Named moves, each a turn or a mirror, and the order they were made in; the first pair answered
sodek (before => after):
[ -1  26 -27  -3   7 -13  11  -5  21  43   3  25   2  -2 -11  -2  -4  24
   8] => [  7   2 -15 -17  13  -8  22  11  -1  40  10  25  -6   8  -9 -11  17  32
   0]
[ -3  -6   8   8  23 -31  -7  18  -6 -43   2 -26   6   2   2  34 -22  -9
  32] => [  0 -16  13   3  24 -29  -2  24 -14 -43   4 -26   2   6   1  31 -14  -4
  29]
[ -4  24  -1   9  -2 -20  12   4   2 -12   7  -4  -5  -5 -11  14 -11  17
   8] => [  3   8   6   0   1 -17  19  14 -12 -13  10  -4  -9   2 -11   9   2  22
   3]
[  7  27   3 -19  39 -73  22   5 -11 -19  32 -20  17  -1 -27  24 -29  37
  13] => [ 10  20   6 -23  41 -71  24  10 -17 -21  33 -19  14   1 -26  22 -24  39
  10]
rem (before => after):
[ -2  18  -3  17 -12  10  -5 -24  -8 -36 -10 -16  -4 -20 -17  18   2   1
  13] => [  6  23 -12  -1 -16  -6  20 -13   6   0  10   5 -23 -18 -22   7  -1  34
   3]
[-10   9 -10  27  10  19 -36  -9  -8 -11  -2  -7   2   1   8  27 -10 -52
  17] => [ -7  37 -13  29 -17 -19  -4   8  -8 -23   9 -15 -19  -4   8  46 -10   9
  10]
[ 19  -8  -8 -16 -20  11 -23 -14   5  25   7  16   0   8  11 -18  10 -20
 -14] => [ 13  -1  -2   3 -27  10 -32 -17 -11 -15  -8  -9  11   4  16   1  13 -26
  -9]
[  0 -12  -5 -15   0 -17   0  28  -1   9   0  -8 -27   6  15   6  13  -1
   1] => [  0 -20  -5 -16   8  -7  -9  23  -2  13  -2  -5 -21   7  14   0  14 -17
   2]
kas (before => after):
[ -7 -11  -2  12 -11   4   8  10 -14 -54 -27 -44 -12   2  -2  14  -6   2
   3] => [ -7 -25  -4   9   8   7   3  13 -13 -52 -21 -41  -7   7 -11   9 -13 -10
  10]
[  0  10   0  -9 -17  -5   1  -4   3   5  -5   1  -4   2  21   7   4   4
  -8] => [  2  -2   0 -15   1 -17   2   9   0   1   8  -2  -2   8  15  10  -3   2
  -5]
[ -2 -11   9  -1  -4   6  -2   3 -18   1   1  -2   3   7  19   6  21  -2
 -14] => [ -2 -15   9  -3   1   2  -2   6 -17   0   6  -3   5  10  15   6  17  -4
 -12]
[  6 -17  13 -10   5 -14  -4  14  -1  20  12   5   3  15  17  10   2  -8
 -14] => [  4 -19  10  -7  11   3 -12   1   3  27   4  10   8  13  13  -1   4 -22
  -9]
Pairs:
Between the rows of a pair lie two moves.
[-22  36  -8  31 -21  16 -18 -38  25  -8 -26  -2  22  -9   6   5 -19 -28
   7] => [  4 -10  18  -8 -23   4  42  21 -31 -12   2  -1 -17  14   6  -6  40  40
 -23]
rem then sodek
[  2  40 -15   2 -31 -25   1  -6  33  18  -3   8  -2  -3  27  32 -25   0
 -12] => [ 21 -39   7 -33  25  -2  16  34 -12  18  22  13  -9  24   9   1   8 -12
 -13]
sodek then kas
[ 22 -16   1  -4   6   1 -10   0 -22  -6 -12   8   1  -3  26   9  16 -11
 -20] => [ 14  15 -12  10  -8 -15 -14 -12  -1  -9 -16   4   4 -14  25  22  -4  -2
 -13]
rem then sodek
[  8 -38  16  -1  33  23  -7   3   3 -11 -11  28  -9  17 -17 -16  25 -49
  12] => [ -5  24   5  37  -4 -15  -4  -6  15 -60 -26  -2  -6  -7 -12  27   1 -15
  23]
sodek then rem
[  4  12  28   3  -5   8 -11 -14 -10 -15 -14   2  12  -2   6 -22   8 -25
   5] => [ 10  23  21 -12 -15 -12  17   0   1  12   4  17  -7  -3   2 -26   6  14
  -3]
rem then rem
[ -1  10 -13   3  -3  22  14 -12   2  11 -10  16  -5 -18 -26 -34   4  16
   7] => [ -5  16  -8  18  -9  19   6 -13  -9 -21 -22  -1   4 -22 -21 -19   6  13
  11]
rem then rem
[-10 -11  -6  -9  14  16 -32 -17  20  27   4   6  20   4   5 -10 -20 -57
  -4] => [ -8  26   1  -7 -44 -31  -1   5  13   8   8 -11  -2   1  40  33  -5   3
 -31]
kas then kas
[ -2   6   5 -11 -19 -10  27  10 -21  -5   4  -6 -10   0   2   3  25  20
  -5] => [ -9  24 -13 -11 -14  -7  12 -13  16  33   6  14  -3  -7  -3  -8  -4   1
   2]
sodek then rem
[-11  -4 -30  29   4   1 -29  13   7  -9  -3  -3  16  -8   1  28 -30  21
  15] => [  2 -43 -13   9  16  16 -12  34 -28 -10   4  -2   6   7  -1  11   3  27
   4]
kas then sodek
[ 26 -25   3 -19  11  20  42   1 -17  -4  10   1 -47  -3  -7 -30  25  65
  -9] => [  1  12 -25  14  21  42 -23 -61  42  14 -17   7  -6 -23  -7 -30 -33 -14
  20]
rem then sodek
